128 stands for zero in the data rows.
Here are some points:
[135, 116, 104, 124, 152, 117, 73, 67, 117, 145, 102, 113, 75, 121, 92, 135]
[112, 120, 131, 163, 116, 94, 114, 128, 118, 139, 148, 134, 155, 112, 143, 108]
[118, 156, 106, 93, 113, 127, 138, 103, 126, 123, 116, 146, 73, 131, 117, 140]
[136, 112, 71, 112, 120, 139, 88, 85, 107, 140, 95, 103, 32, 103, 103, 142]
[110, 145, 106, 106, 149, 137, 122, 125, 116, 137, 116, 131, 133, 133, 129, 142]
[133, 98, 48, 125, 117, 126, 156, 100, 91, 162, 77, 102, 31, 127, 132, 122]
[133, 133, 127, 142, 149, 102, 83, 90, 129, 142, 122, 119, 117, 116, 93, 129]
[114, 115, 118, 99, 99, 117, 117, 103, 121, 131, 133, 131, 62, 126, 129, 131]
[134, 112, 127, 152, 119, 110, 149, 154, 132, 118, 123, 123, 164, 111, 149, 105]
[173, 93, 105, 120, 116, 130, 154, 115, 113, 141, 127, 127, 111, 156, 137, 143]
[102, 148, 128, 69, 154, 142, 101, 81, 141, 151, 122, 145, 75, 154, 100, 181]
[146, 139, 151, 149, 117, 106, 183, 163, 150, 107, 153, 145, 197, 153, 158, 123]
[165, 84, 58, 92, 72, 143, 119, 97, 92, 151, 71, 105, 0, 101, 135, 143]
[99, 135, 142, 135, 148, 132, 142, 150, 141, 135, 138, 136, 138, 131, 121, 133]
[136, 152, 118, 105, 137, 142, 136, 112, 170, 140, 136, 120, 112, 153, 128, 151]
[150, 135, 123, 158, 97, 121, 155, 165, 112, 113, 140, 131, 183, 109, 160, 118]
[141, 102, 161, 160, 116, 130, 138, 176, 117, 109, 140, 119, 200, 116, 153, 111]
[135, 114, 164, 166, 117, 118, 138, 201, 127, 75, 135, 126, 227, 114, 159, 90]
[91, 151, 154, 153, 151, 117, 125, 120, 160, 153, 149, 129, 155, 122, 124, 125]
[115, 121, 113, 116, 116, 128, 136, 141, 144, 136, 114, 123, 86, 112, 118, 141]
[90, 170, 130, 88, 138, 130, 124, 74, 203, 167, 126, 135, 45, 134, 99, 167]
[110, 149, 151, 122, 119, 141, 144, 138, 144, 154, 159, 126, 145, 142, 157, 149]
[161, 123, 98, 148, 91, 138, 147, 143, 92, 122, 122, 129, 100, 118, 125, 129]
[149, 96, 77, 129, 128, 136, 114, 98, 129, 150, 94, 90, 50, 115, 121, 119]
[134, 108, 111, 191, 127, 99, 198, 182, 86, 129, 128, 122, 183, 140, 168, 94]
[115, 146, 132, 90, 124, 133, 130, 109, 124, 128, 147, 153, 118, 146, 129, 140]
[69, 156, 157, 103, 190, 161, 102, 136, 154, 136, 177, 147, 172, 167, 98, 153]
[140, 103, 137, 159, 125, 115, 159, 192, 98, 98, 161, 132, 224, 149, 152, 107]
[92, 74, 181, 121, 137, 104, 107, 134, 146, 126, 159, 136, 163, 133, 145, 106]
[132, 147, 165, 159, 129, 134, 142, 192, 130, 77, 146, 133, 214, 131, 131, 108]
[117, 148, 162, 147, 164, 115, 116, 120, 177, 128, 127, 131, 160, 126, 102, 137]
[120, 137, 75, 67, 114, 157, 125, 105, 131, 135, 102, 125, 43, 140, 123, 143]
[141, 89, 62, 134, 126, 148, 120, 141, 100, 116, 85, 103, 60, 117, 111, 97]
[128, 116, 133, 126, 138, 118, 119, 146, 141, 136, 149, 118, 147, 139, 129, 144]
[98, 112, 128, 108, 150, 139, 96, 126, 112, 135, 134, 131, 107, 129, 117, 124]
[126, 141, 165, 135, 132, 99, 136, 102, 153, 133, 144, 147, 153, 141, 134, 124]
[106, 138, 157, 139, 155, 129, 125, 145, 114, 128, 151, 143, 172, 132, 128, 121]
[118, 132, 175, 149, 156, 117, 109, 152, 147, 105, 144, 123, 216, 124, 136, 98]
[121, 106, 87, 121, 117, 126, 111, 83, 98, 171, 80, 111, 18, 96, 123, 125]
[132, 132, 97, 61, 108, 142, 126, 116, 129, 134, 134, 150, 48, 143, 118, 167]
Then 12 other points, each followed by its number:
[113, 162, 161, 142, 100, 117, 189, 169, 160, 108, 182, 150, 200, 136, 164, 117] 0
[162, 88, 59, 130, 103, 136, 89, 101, 72, 128, 72, 100, 25, 76, 114, 105] 1
[153, 90, 166, 164, 106, 101, 153, 123, 170, 146, 149, 122, 114, 122, 138, 118] 2
[128, 137, 177, 137, 150, 142, 121, 189, 116, 88, 185, 146, 255, 149, 152, 112] 3
[108, 172, 119, 119, 122, 120, 160, 149, 116, 121, 145, 167, 139, 147, 116, 159] 4
[126, 110, 98, 101, 106, 149, 115, 125, 67, 90, 79, 136, 67, 119, 127, 104] 5
[130, 153, 152, 153, 132, 88, 165, 140, 165, 109, 149, 145, 168, 136, 124, 122] 6
[121, 95, 51, 84, 117, 169, 78, 123, 63, 117, 83, 108, 49, 92, 132, 98] 7
[128, 128, 155, 147, 124, 117, 158, 180, 124, 108, 154, 136, 163, 142, 140, 125] 8
[166, 116, 143, 150, 90, 106, 163, 141, 180, 149, 135, 116, 111, 121, 148, 151] 9
[135, 139, 104, 96, 129, 159, 134, 150, 131, 113, 141, 119, 144, 143, 141, 136] 10
[135, 130, 94, 81, 113, 142, 123, 85, 144, 157, 112, 126, 27, 137, 115, 161] 11
Which three of these numbered points are nearest to each point below, ignoring the direction in which the first points spread most? Their numbers follow each, nearest first.
[111, 150, 130, 111, 117, 98, 130, 75, 191, 140, 97, 130, 66, 89, 116, 136] > 6 11 0
[88, 163, 155, 133, 136, 122, 136, 161, 112, 124, 178, 156, 203, 133, 130, 145] > 4 3 11
[129, 131, 145, 99, 145, 150, 96, 149, 103, 107, 152, 145, 188, 143, 134, 130] > 3 10 11
[159, 97, 133, 127, 117, 143, 160, 153, 110, 114, 116, 130, 128, 152, 136, 136] > 8 11 10
[131, 144, 127, 127, 85, 126, 153, 139, 159, 123, 151, 133, 108, 111, 150, 113] > 0 11 8
[175, 88, 107, 166, 90, 116, 140, 154, 89, 119, 119, 113, 124, 104, 156, 102] > 1 8 5
[144, 139, 114, 98, 136, 113, 111, 42, 202, 162, 116, 125, 52, 141, 99, 161] > 6 11 2
[180, 96, 157, 182, 95, 82, 160, 161, 120, 117, 152, 132, 180, 146, 152, 107] > 2 9 8
[105, 121, 106, 88, 78, 105, 154, 118, 157, 119, 129, 129, 66, 104, 151, 117] > 0 8 11
[114, 119, 160, 149, 114, 136, 149, 184, 71, 69, 132, 146, 205, 119, 153, 90] > 5 7 8
[129, 143, 144, 82, 129, 133, 130, 91, 165, 148, 133, 140, 83, 161, 112, 171] > 11 6 0
[179, 117, 118, 173, 76, 96, 154, 148, 145, 118, 127, 115, 158, 87, 159, 114] > 9 2 1
[176, 87, 85, 141, 118, 145, 103, 91, 108, 147, 68, 88, 34, 94, 101, 126] > 1 8 2
[168, 88, 156, 167, 120, 113, 137, 133, 128, 124, 141, 113, 176, 138, 147, 98] > 2 8 11
[137, 143, 134, 136, 92, 119, 153, 152, 147, 124, 164, 139, 143, 127, 150, 111] > 0 11 8
[132, 131, 112, 119, 126, 137, 147, 159, 127, 115, 112, 121, 106, 114, 126, 135] > 8 10 11
[88, 162, 143, 80, 106, 113, 146, 117, 166, 137, 152, 155, 109, 144, 146, 144] > 0 11 4
[90, 180, 168, 156, 159, 150, 175, 168, 133, 121, 153, 155, 204, 162, 120, 140] > 4 11 8
[146, 135, 177, 160, 122, 90, 172, 138, 177, 147, 143, 137, 162, 138, 134, 152] > 9 6 2
[154, 119, 134, 170, 122, 117, 157, 142, 150, 127, 115, 114, 151, 125, 131, 128] > 9 8 6
[101, 163, 132, 86, 107, 113, 141, 112, 168, 131, 145, 149, 99, 145, 138, 144] > 0 11 6
[132, 143, 148, 108, 155, 161, 102, 152, 108, 96, 151, 146, 198, 158, 129, 131] > 3 10 11
[124, 155, 152, 161, 123, 109, 184, 147, 133, 121, 142, 138, 177, 124, 143, 123] > 6 8 0
[133, 129, 148, 172, 131, 120, 205, 170, 114, 110, 121, 146, 189, 154, 145, 117] > 8 6 11
[112, 141, 165, 145, 141, 123, 162, 156, 149, 125, 163, 148, 210, 154, 148, 130] > 11 8 6
[101, 147, 173, 90, 147, 132, 138, 116, 171, 151, 159, 153, 143, 174, 107, 181] > 11 4 6
[183, 99, 123, 144, 107, 104, 135, 98, 145, 129, 87, 114, 92, 107, 135, 112] > 2 9 6
[108, 111, 90, 103, 115, 163, 97, 156, 66, 91, 116, 120, 122, 108, 151, 83] > 7 5 1
[120, 145, 86, 96, 108, 128, 136, 113, 115, 132, 124, 150, 62, 131, 103, 162] > 4 8 11
[123, 118, 136, 161, 149, 107, 132, 115, 146, 142, 112, 118, 131, 123, 112, 124] > 6 11 8
Now 12 new points, numbered from 0 again:
[115, 163, 121, 107, 144, 141, 124, 117, 141, 132, 139, 142, 121, 145, 118, 143] 0
[154, 83, 75, 125, 101, 144, 89, 81, 94, 158, 96, 101, 19, 107, 118, 128] 1
[126, 94, 131, 147, 158, 162, 102, 171, 70, 99, 125, 113, 180, 109, 136, 81] 2
[113, 116, 101, 87, 126, 144, 99, 106, 106, 140, 126, 136, 53, 131, 109, 140] 3
[116, 136, 172, 178, 159, 115, 162, 171, 115, 119, 136, 139, 239, 143, 147, 113] 4
[155, 123, 96, 85, 61, 131, 125, 91, 145, 152, 90, 113, 0, 90, 136, 156] 5
[134, 163, 176, 123, 102, 116, 161, 160, 159, 98, 174, 159, 207, 155, 150, 132] 6
[140, 142, 69, 67, 129, 159, 116, 93, 96, 135, 93, 129, 46, 140, 112, 152] 7
[100, 149, 129, 149, 118, 116, 157, 193, 64, 75, 146, 159, 222, 138, 144, 113] 8
[117, 119, 116, 108, 113, 123, 102, 123, 123, 127, 112, 120, 110, 99, 137, 118] 9
[137, 104, 86, 132, 127, 125, 100, 87, 121, 155, 95, 98, 16, 95, 112, 109] 10
[127, 137, 196, 190, 147, 97, 143, 147, 192, 146, 151, 119, 202, 122, 133, 134] 11
The same question for these:
[127, 140, 197, 193, 184, 108, 118, 143, 169, 134, 141, 129, 241, 133, 111, 130] > 11 4 0
[94, 131, 156, 164, 158, 118, 110, 103, 149, 186, 147, 110, 152, 110, 131, 120] > 11 10 4
[173, 105, 62, 86, 73, 129, 116, 69, 121, 145, 75, 105, 0, 107, 130, 150] > 5 9 1
[150, 136, 80, 72, 135, 183, 94, 93, 108, 109, 73, 124, 42, 118, 89, 141] > 7 3 0
[131, 142, 148, 143, 135, 146, 146, 177, 82, 93, 142, 150, 207, 138, 134, 123] > 7 8 3
[92, 170, 194, 143, 190, 140, 137, 179, 154, 122, 208, 156, 255, 179, 115, 140] > 0 3 7
[142, 141, 83, 78, 133, 172, 89, 83, 117, 119, 78, 126, 50, 120, 95, 140] > 7 0 3
[95, 140, 157, 110, 154, 104, 108, 104, 175, 160, 131, 125, 120, 124, 108, 159] > 11 0 3
[133, 144, 131, 145, 120, 133, 154, 172, 99, 104, 139, 132, 206, 129, 159, 115] > 7 8 4
[99, 137, 149, 153, 148, 126, 117, 99, 149, 172, 137, 112, 120, 114, 129, 127] > 11 4 10
[130, 145, 161, 100, 104, 109, 132, 110, 178, 118, 145, 155, 114, 140, 123, 148] > 6 0 5
[133, 121, 120, 155, 126, 137, 116, 111, 117, 146, 86, 110, 92, 84, 115, 124] > 10 1 9
[94, 161, 148, 108, 183, 153, 111, 132, 153, 135, 170, 136, 171, 168, 97, 153] > 0 3 7
[144, 137, 66, 102, 85, 151, 134, 122, 75, 137, 109, 125, 47, 117, 127, 141] > 8 7 3
[132, 121, 121, 105, 127, 131, 119, 94, 197, 133, 109, 101, 74, 132, 117, 150] > 11 0 6
[136, 107, 139, 151, 142, 122, 105, 119, 126, 129, 113, 113, 133, 117, 117, 110] > 10 1 9
[101, 117, 100, 97, 107, 127, 89, 101, 131, 135, 119, 114, 56, 89, 131, 116] > 9 3 10
[112, 131, 135, 129, 119, 112, 141, 155, 132, 101, 125, 134, 165, 109, 153, 100] > 9 3 4
[122, 153, 144, 95, 149, 145, 117, 97, 139, 139, 130, 140, 128, 158, 124, 156] > 0 7 3
[163, 101, 141, 201, 105, 94, 151, 183, 89, 103, 163, 130, 222, 128, 163, 87] > 1 10 9
[128, 133, 142, 167, 150, 121, 154, 172, 126, 114, 136, 125, 186, 145, 120, 114] > 4 7 3
[156, 97, 95, 135, 133, 130, 117, 95, 144, 160, 99, 92, 42, 107, 100, 146] > 10 1 11
[130, 186, 87, 93, 164, 137, 149, 96, 157, 141, 107, 140, 81, 153, 86, 175] > 0 7 6
[111, 119, 153, 126, 135, 126, 129, 142, 125, 129, 142, 136, 139, 126, 129, 126] > 3 9 4
[95, 159, 146, 128, 152, 119, 118, 120, 170, 136, 152, 138, 159, 127, 119, 141] > 0 11 3
[115, 93, 91, 109, 113, 145, 92, 158, 73, 76, 117, 117, 130, 109, 156, 78] > 2 9 8
[116, 161, 164, 120, 173, 119, 94, 71, 191, 162, 133, 138, 102, 144, 75, 164] > 11 0 6
[145, 111, 97, 122, 119, 126, 115, 97, 126, 139, 85, 107, 49, 106, 122, 117] > 10 9 1
[138, 160, 143, 152, 136, 130, 141, 132, 148, 120, 162, 131, 196, 146, 126, 131] > 0 7 6
[169, 113, 86, 105, 95, 120, 126, 103, 125, 132, 95, 130, 51, 106, 128, 141] > 5 9 1
